Where one turn sends some rows of the set: a few examples, then the rows asked
pel: [-16  28  17 -21  -1  60 -26  23  11 -19  36  27  29  -6  24 -25   8]
Let: [-30  26  37 -24 -17   0 -28  53  15  12  21  18   7  11  47 -39 -24]
tapug: [-39  14 -13 -47   7  24 -28  12  18  10  -9  32  -6  -3  25  -3  22]
Figu: [-34  35   6 -40  20  26 -49  29   1 -16   1   4  -9  30  62  -6 -11]
gumov: [-43  15  -8 -47   2  30 -34  10  16  11  -6  38   1  -3  25  -7  18]
buz: [-51  61  20 -23 -21  25 -41  33  22  15   7  13  -7  -2  18  12   2]
lem: [-46  60  13 -24 -15  16 -33  35  25  15   2   2 -16  -1  17  19   8]
nefo: [ -1  25  -7 -25  23  37  -2  33  16 -28  31   8  -3  -8  26  -5  23]
nem: [-33  33   6 -39  19  18 -46  28   5 -11  -8  -8  -9  33  59  -3  -7]
lef: [-48  62  13 -26 -12  29 -38  38  19   7  18  24 -15  -8  22  13   0]
vigip: [ 18   7  25  -1 -36  21 -22  19  19 -13  26 -14  -5  22  19 -24  18]
tig: [-44  14  -4 -45  -3  26 -35   7  18  17 -13  30   5   1  21  -8  19]
kar: [ 24   8  14  -3 -24  20 -15  25  17 -23  34  -7 -19  16  24 -19  20]
Fik: [-18  24  18 -26   2 -19  -9  60  20   6  14   1 -17  11  48 -23 -12]
naras: [-38  34  14 -38  10  22 -52  24   5  -5 -10  -8   0  36  56  -7  -9]
Tagaf: [-23  26  22 -27   0  -2 -17  60  13   0  29  25 -11   4  53 -32 -21]
kemef: [ 23   7  32  -8 -39  17 -19  18  15  -7  19  -8 -10  24  21 -15  21]
mur: [-19  23  31 -16 -18  42 -28  13  21   3   5 -12  42  11  11 -23  18]
sosel: [ 14   9  29  -2 -39  33 -29  18  14 -17  37   4   1  18  23 -31  11]
zifut: [-41  13  -9 -46   2  21 -30  10  20  16 -16  24  -2   2  21  -3  23]
zag: [ -3  21   6 -19   6  19  -3  23  26  -6  -1 -31  10   9  13  -2  33]
Dufod: [ 29   8  19 -12 -25  18 -11  25  12 -19  30   3 -25  17  28 -11  21]
buked: [ 20  10  18  -3 -26  33 -21  25  12 -27  45  11 -12  12  27 -26  12]
kipi: [-39  35  14 -39  12  29 -55  25   1 -10  -2   4   1  32  59 -11 -14]
Lukem: [-26  23  33 -22 -15 -16 -20  52  21  18   5  -5   1  17  42 -31 -15]
zisag: [ 17   9  38  -9 -44  32 -29  17  10 -10  31  12   0  20  24 -24  11]
pes: [-44  61   6 -26  -7  19 -30  40  22   6  12  13 -24  -6  22  21   6]
gigu: [ 23  10  26 -12 -30  33 -21  24   7 -22  42  22 -15  13  31 -20  12]

buz -> lef
Tagaf -> Fik
kipi -> Figu
Where do these go?
kar -> vigip
zag -> mur
kemef -> zisag
tig -> gumov

